array([[-126.409,  -61.998,  -69.969,  -15.676],
       [  76.456,  -77.695,   31.666,  -45.992],
       [-227.170,  105.660, -169.088,  219.792],
       [ 170.378,  127.798,  136.355,  181.121]])
Indices start at 0.
The bottom-right entry -> 181.121
Find the bottom entry of the column that holds the smallest entry.
Answer: 170.378
The entry in row 1 and column 0: 76.456
Find the entry directly above -77.695.
Answer: -61.998
Find the entry in row 1 and column 2.
Answer: 31.666
The top-left entry -> -126.409
The entry at row 2, column 0: -227.170
Find the entry directly below -15.676.
Answer: -45.992
The entry directly above 127.798: 105.660
The entry just right of -169.088 is 219.792

B =
[[151 177 122 122 133 155 111 113 170 181 151 154 157 125 121 125]
 [157 169  84 120 106 143  40 142 204 247 145 124 185 111 132 129]
 [151 172 126 128 132 152 115 115 165 176 149 151 157 128 125 129]
 [153 179 122 124 131 155 112 110 172 183 153 154 158 124 121 126]
 [166  90 129  67 171 202  64 109 125 208  78 140  43 169 113  94]
 [156 164  78 119 103 140  33 148 205 253 142 120 189 112 137 129]
 [146 156 133 134 138 147 129 129 152 157 146 147 148 135 133 135]
 [158 188 116 118 131 159  97  99 180 197 153 159 162 120 111 120]
 [146 153 135 137 138 146 132 132 152 154 145 146 145 136 135 136]
 [164 128 126  86 156 188  76 105 143 203 106 145  86 150 114 105]
 [153 176 123 127 134 153 113 116 169 179 152 153 157 127 122 127]]
Indices start at 0.
Which number is the entry at row 0, column 1?
Answer: 177
The entry just right of 40: 142
The entry at row 2, column 0 -> 151
Which number is the entry just right of 181?
Answer: 151
Which number is the entry in the top-left corner?
Answer: 151
The entry just left of 150 is 86
Which number is the entry just right of the smallest entry?
Answer: 148
Which number is the minimum?
Answer: 33
Which number is the entry at row 2, column 1?
Answer: 172
Which number is the entry in the bottom-right corner?
Answer: 127
Which number is the entry just left of the smallest entry?
Answer: 140
The entry directly above the smallest entry: 64
The top-right entry -> 125
The entry at row 1, column 0 is 157
The entry directly below the largest entry is 157
Which number is the entry in row 1 and column 1?
Answer: 169
Which number is the entry directly below 203?
Answer: 179
The entry in the bottom-left corner -> 153
Which number is the entry at row 0, column 2?
Answer: 122
Which number is the entry in row 2 and column 2?
Answer: 126
The entry just left of 94 is 113
The top entry of the column that holds the largest entry is 181
Which number is the maximum?
Answer: 253

[[-8, -4, -10, 10, -7, -14, -6, -4, -6, 15, 16, -4, -16], [2, -8, 15, -3, -5, -2, 21, -2, -12, 7, -4, -4, 3], [-7, 16, 0, -5, -16, -18, 0, 11, 21, 1, -18, -10, -19], [7, 8, -8, -2, 10, 12, -9, 0, -8, -1, 3, 3, -1], [-9, -4, -13, 16, -5, -3, -6, 6, 4, 12, 15, 1, -2], [-5, -5, -3, 4, 1, -8, -2, -9, -4, -2, 4, -5, -6], [-1, 9, 9, 5, -2, -1, 10, 9, 15, 13, 5, -1, -5], [12, 14, -9, -7, 10, 16, -10, -1, -12, -2, -1, 4, -7], [-3, -7, -4, 2, 2, -15, -5, -14, -9, 1, 7, -2, -13], [-6, -5, -3, 2, -1, -9, -2, -9, -4, -6, 0, -6, -4], [-6, -6, -6, 7, 2, -13, -7, -11, -5, 1, 10, -3, -11], [22, 5, 10, -17, 13, 2, -2, -10, -9, -9, -13, 13, -8], [-19, -27, -18, -15, 6, 3, -11, -22, -4, -25, -5, -11, 18], [9, -13, 10, -12, 12, -7, 1, -15, -4, -9, -3, 12, 5]]
The entry just right of the smallest entry -> -18
The 1st entry in reading order?
Answer: -8
The third smallest entry?
Answer: -22
The smallest entry is -27
The entry just right of -22: -4
The fourth entry in reading order -> 10
The 5th entry in reading order is -7

Read these off the row that follows.
1) Find the first entry from the left.
2) Find the second entry from the right.
3) Find the third entry from the left.
4) Find the entry just right of the largest entry.
5) Find the last entry.
6) Find the second largest entry.
7) Find the entry just right of 13.001.
array([ 22.355,   5.914,  -9.503,  -4.201,  18.825,  13.001,  -9.729,
        21.318,  11.024,   0.451,  14.403,  20.478,  -3.575,  -5.874,
       -12.535])
1) 22.355
2) -5.874
3) -9.503
4) 5.914
5) -12.535
6) 21.318
7) -9.729

data =
[[ -8 -31   5   4]
 [ -5  21 -22   4]
 [  8 -11 -12 -35]
 [  7   6  -8  11]]
The entry just left of the smallest entry is -12
The entry just left of the largest entry: -5
Give the third largest entry.
8
Give the entry just right of 5.
4
Give the last entry, reading row by row.
11
The entry in the bottom-left corner -> 7
Give the 2nd smallest entry.
-31
The smallest entry in the last column: -35

grid =
[[-253.951  -77.736  -53.289  -26.448  274.387   36.660]
 [-153.250  -77.736 -243.106   20.369    4.119  143.234]
 [ 100.466 -200.860  -91.454   55.851  148.080  -77.736]
 [ -77.736  -39.386 -128.972  -88.321  141.808  114.386]
 [ -44.829 -148.987 -134.742   45.161   23.493   29.055]
 [ -80.691 -251.578  -50.410  -77.736  189.260  -66.925]
 [-249.066 -172.574   55.840  -48.528  113.789   64.396]
 [-210.151 -177.822 -143.492   76.839  152.461   33.436]
 [ -18.237 -274.971    9.326  -77.736  187.400 -100.156]
 [-102.289 -144.441 -154.424  116.214   27.058   40.960]
 [-103.698 -118.051 -195.812    3.316  124.984   52.044]
 [ -52.941 -182.412  -77.736  111.608  160.261  -67.767]
 [ -77.736  -77.736  117.033  -56.072  164.857   48.177]
 [-176.492 -219.115 -154.427  -65.854   71.350  106.245]]
Indices start at 0.
The entry at row 0, column 2 is -53.289
The entry in row 2 and column 0?
Answer: 100.466
The entry at row 1, column 0 -> -153.250
The entry directly below 55.840 -> -143.492
The top-right entry?
Answer: 36.660
The top entry of the column that holds the largest entry?
Answer: 274.387
The entry at row 2, column 2?
Answer: -91.454
The entry just left of the largest entry?
Answer: -26.448
The top-left entry?
Answer: -253.951
The bottom-right entry -> 106.245
The bottom entry of the column that holds the smallest entry: -219.115
The entry just right of the smallest entry is 9.326
The entry directly below the largest entry?
Answer: 4.119
The entry directly above the smallest entry?
Answer: -177.822
The entry at row 1, column 2?
Answer: -243.106
The entry at row 1, column 1?
Answer: -77.736
The entry in the bottom-left corner -> -176.492
The bottom entry of the column that holds the largest entry: 71.350
The entry just left of the smallest entry: -18.237
The entry directly below the smallest entry is -144.441
The entry at row 0, column 1 -> -77.736
The entry just right of 111.608?
Answer: 160.261
The smallest entry?
Answer: -274.971
The entry directly above 117.033 -> -77.736
The entry just right of -91.454 -> 55.851
The entry just left of 124.984: 3.316

Questions about the row below.
1) Report the entry just left of -4.
2) Report the entry just left of the centre entry.
3) Report the maximum.
4) Report the entry just left of the smallest entry.
 24    8    6   16  -19    1  -23  -19    7    3   -4    5  -29  -12  -11
1) 3
2) -23
3) 24
4) 5
